In the data rows, zero lies at 4.5, halfway between 4 and 5.
Here are some points, each followed by its number:
[3 1 4 2 4 4 6 0 5 5 5 1 2 3 5 4 2 3 4 4 2 8 2 4 6 4 0 5 5 6 5 3 0 4 3 5 5
 4 8 7 7 3 3 5 7 1 4 4] 0
[6 4 5 5 5 6 6 7 5 7 6 4 6 3 6 4 2 5 4 2 7 6 3 3 6 5 7 4 2 8 6 5 7 6 6 4 6
 6 5 2 6 4 4 4 3 5 4 1] 1
[2 6 6 1 5 6 5 3 5 4 3 6 3 2 5 3 9 6 5 6 5 6 3 4 1 5 4 3 5 5 5 4 5 7 4 6 7
 4 3 3 5 5 2 3 6 4 5 6] 2
[3 3 6 7 5 6 4 7 4 7 3 4 7 4 2 4 2 3 5 8 6 2 2 2 6 3 6 4 7 7 2 4 4 8 3 2 4
 5 9 3 1 3 1 1 0 7 6 1] 3
[3 8 4 4 5 6 5 3 4 5 5 3 2 3 6 6 7 4 4 5 4 4 4 4 4 4 4 8 5 5 3 4 3 4 5 4 4
 5 1 4 5 4 4 5 6 3 6 4] 4
[5 3 5 9 3 4 8 3 4 4 2 4 8 3 5 8 3 5 3 4 0 2 8 5 7 4 0 6 8 8 5 5 2 6 8 6 5
 7 2 9 2 8 7 2 2 4 2 6] 5
[8 6 5 6 6 3 5 3 6 4 6 5 7 8 6 4 3 4 5 2 6 2 6 5 4 5 5 3 2 4 5 4 6 4 5 5 4
 4 5 5 4 2 6 5 3 6 2 5] 6
[2 5 3 5 4 5 2 4 4 3 5 4 3 3 5 5 7 5 4 5 4 6 5 5 2 5 4 4 6 1 5 5 3 3 6 6 5
 2 4 6 4 5 4 3 4 4 3 8] 7
[3 3 4 5 6 4 5 4 5 6 4 3 4 5 4 3 4 3 5 4 6 6 6 5 5 7 5 4 3 5 6 3 4 4 3 4 4
 4 5 4 6 3 4 6 6 4 5 5] 8
[7 5 5 5 4 4 4 7 5 5 5 3 6 4 6 4 3 3 6 4 7 4 5 3 4 4 6 4 4 5 7 2 5 5 4 6 4
 6 5 4 4 5 3 3 4 4 2 3] 9
[5 4 4 6 4 5 5 2 4 7 4 3 5 4 7 6 5 6 6 7 6 1 4 7 4 4 5 5 5 4 4 3 3 4 4 5 4
 5 4 4 6 2 5 7 5 6 2 7] 10
[5 4 5 3 5 3 3 5 5 4 5 5 5 4 4 5 3 5 4 5 4 5 3 4 6 3 4 4 4 5 4 4 5 5 4 5 6
 4 5 6 5 5 4 5 5 4 5 3] 11
[5 4 4 4 4 4 4 6 4 5 5 3 4 4 5 4 4 4 5 4 4 4 4 3 4 5 3 5 5 5 4 5 5 5 4 5 4
 4 4 4 4 5 5 4 5 4 5 4] 12
[4 2 5 7 3 5 7 4 6 5 5 4 6 3 4 5 3 5 3 4 1 2 5 4 5 3 3 6 7 7 4 3 4 4 6 5 5
 5 3 6 4 5 7 4 4 3 2 5] 13
[6 3 5 4 4 4 6 6 5 5 1 5 3 4 4 4 4 4 6 4 6 4 4 3 4 4 4 3 5 5 5 2 6 5 4 6 6
 6 5 3 5 5 5 4 5 3 4 3] 14
[8 7 5 5 9 4 4 5 5 5 6 7 7 9 6 5 4 5 4 3 7 3 5 5 4 5 5 6 3 3 6 5 8 3 5 4 2
 5 5 3 6 5 8 7 3 6 2 3] 15
[4 0 5 5 2 2 4 6 4 5 4 9 4 3 2 1 3 1 2 3 4 3 2 5 8 2 4 2 2 8 8 6 2 1 3 5 6
 4 9 4 7 4 4 9 4 6 8 2] 16
[5 3 5 5 6 4 3 3 5 5 5 6 5 6 5 5 5 4 4 5 5 5 3 6 6 4 5 5 3 4 4 4 5 4 4 1 7
 3 4 4 5 4 4 7 6 5 6 5] 17
Which point above is nearest to each new point by angle, seen from the average point of the numbered points? Its number follows each.
[4 5 2 4 2 4 5 5 3 3 4 4 4 4 7 6 4 5 6 4 6 4 4 6 6 3 4 4 4 3 6 6 5 5 6 6 5
 5 6 7 3 5 3 4 5 5 6 5] 7
[6 7 4 1 3 3 4 4 4 3 5 5 5 4 6 4 5 6 5 4 5 5 4 5 2 4 4 6 4 4 4 4 4 4 3 4 5
 2 3 5 4 6 4 5 6 7 6 6] 2
[4 5 1 1 4 5 1 4 3 3 3 3 1 4 4 5 7 7 5 4 1 6 5 4 2 7 3 4 7 0 5 5 3 2 6 6 5
 2 4 5 5 5 4 3 4 5 4 7] 7
[4 5 5 6 4 5 3 6 5 5 5 4 6 5 4 4 5 4 5 5 4 5 5 6 4 4 4 4 5 4 4 4 4 5 6 5 3
 4 5 4 3 5 6 3 4 4 5 5] 7
[6 7 5 3 6 3 4 6 6 4 5 6 5 3 6 3 5 3 3 5 6 6 3 5 3 4 6 5 6 4 4 3 5 3 5 3 6
 4 4 4 4 5 5 3 6 5 6 3] 2
[5 6 1 3 3 8 7 5 4 2 5 0 7 5 4 4 9 4 8 5 4 5 5 5 4 9 4 6 3 1 3 5 2 3 3 6 1
 5 6 9 3 6 2 3 5 2 4 4] 7
[4 6 5 5 4 4 5 7 4 5 6 3 5 5 5 5 4 4 5 4 7 6 4 4 7 5 6 4 3 5 5 5 6 6 4 4 5
 4 5 4 6 4 4 5 5 3 4 4] 1
[6 4 6 4 5 5 6 7 5 4 4 4 7 5 5 5 4 5 3 4 5 3 5 5 5 6 7 6 3 3 6 4 3 4 2 3 4
 6 4 5 4 6 4 5 5 7 6 2] 15
[2 6 4 4 4 4 4 5 6 4 5 6 5 3 5 4 4 5 4 5 4 5 4 5 5 5 7 6 5 4 4 4 3 4 4 3 5
 5 4 4 4 5 5 5 7 5 5 4] 4
[4 5 5 4 4 3 4 4 7 3 5 6 5 4 5 4 5 4 3 5 3 4 5 4 3 5 5 6 5 4 3 4 4 3 3 3 5
 5 4 4 5 6 6 3 5 4 5 4] 4
[5 3 4 4 5 4 5 5 4 4 5 5 5 5 3 5 4 3 2 5 5 4 3 4 7 4 5 3 3 5 5 5 5 4 4 4 5
 5 6 5 6 5 3 5 5 5 4 3] 16
[5 5 4 4 4 4 5 5 5 3 4 4 4 4 4 4 5 5 4 5 4 5 6 4 4 4 5 5 5 3 6 5 4 5 6 5 3
 5 4 5 5 5 5 2 5 4 4 5] 7
[6 3 5 5 5 5 2 5 4 6 4 6 5 7 4 4 5 5 4 3 6 5 4 5 1 3 3 4 4 5 5 3 6 3 5 5 4
 3 4 3 5 4 5 5 3 6 2 7] 15
[3 5 6 4 5 4 7 3 4 4 3 4 3 5 3 5 6 5 6 7 8 4 3 5 4 5 5 4 4 4 5 4 5 4 5 4 4
 5 5 5 6 5 3 5 7 6 7 6] 2
[4 5 4 5 6 4 5 6 5 5 6 3 4 6 5 5 4 5 4 4 6 5 4 4 5 5 6 4 4 5 5 5 6 6 5 4 5
 4 6 4 5 3 3 4 4 3 4 4] 1
[6 2 6 6 6 1 0 4 2 2 4 9 2 7 0 0 2 2 2 0 0 9 6 0 9 0 1 3 9 6 9 5 5 6 5 7 2
 0 8 9 3 7 8 3 0 5 7 8] 16
[4 5 5 3 5 4 4 4 3 3 5 6 4 3 5 6 6 3 4 5 4 4 4 5 4 4 3 4 4 6 2 5 5 4 4 5 4
 4 3 4 4 5 5 5 6 4 5 5] 4
[3 4 5 2 5 4 4 3 1 3 5 5 4 5 4 3 7 4 7 5 7 3 3 6 2 4 4 5 3 7 4 7 4 4 2 6 3
 4 5 4 5 6 3 5 6 7 7 4] 2
[4 6 6 3 5 3 4 4 5 4 6 6 4 3 3 2 6 4 6 6 5 5 5 6 2 4 6 3 5 6 4 4 4 3 5 5 5
 4 5 2 4 4 3 3 5 6 5 6] 2
[5 5 5 5 3 4 3 3 5 3 7 4 6 4 5 5 4 4 3 4 2 2 5 6 6 4 2 5 4 5 4 5 3 5 3 3 5
 5 4 6 4 6 6 4 6 4 6 3] 5
[2 3 5 4 6 4 4 2 3 5 3 3 3 5 4 4 6 4 4 6 8 7 3 5 4 2 4 5 4 8 3 4 5 6 3 5 5
 4 3 5 4 5 4 5 5 5 7 6] 2
[3 5 3 9 6 4 4 4 1 4 5 3 6 2 4 3 5 3 6 6 6 5 3 7 7 4 8 4 5 5 3 4 1 4 7 3 5
 6 8 5 4 5 3 5 4 5 7 6] 3
[3 1 5 3 6 5 7 5 6 5 2 4 3 2 5 5 3 3 3 6 6 5 3 3 4 4 6 6 6 4 2 4 1 3 4 5 2
 4 4 3 5 1 2 3 6 3 2 5] 0
[3 5 5 4 4 4 4 4 4 4 5 5 4 3 5 5 5 4 4 5 4 6 4 5 3 2 4 5 6 5 4 5 3 3 5 4 4
 3 4 3 4 5 6 5 6 5 5 6] 7
[5 8 5 6 3 4 6 7 5 2 4 1 5 7 5 4 4 5 4 4 5 3 5 5 1 4 6 9 2 2 4 4 5 6 3 2 3
 7 4 4 2 6 7 5 2 8 7 1] 15
[5 5 4 6 4 4 6 5 4 4 2 2 5 4 5 5 3 5 4 4 2 6 6 4 5 5 4 7 5 3 6 5 5 5 7 4 2
 4 2 6 1 7 5 3 4 6 4 4] 5
[7 0 8 1 6 4 4 7 6 4 5 6 1 6 2 3 3 2 4 5 4 2 6 4 8 2 3 2 0 4 6 6 5 4 7 4 5
 7 8 5 6 3 5 2 5 3 5 2] 16
[6 2 5 4 5 4 4 6 6 5 5 5 5 4 4 3 4 3 4 5 5 4 5 5 8 4 4 3 2 5 5 5 5 4 4 4 5
 5 7 5 5 4 5 4 5 4 5 2] 16
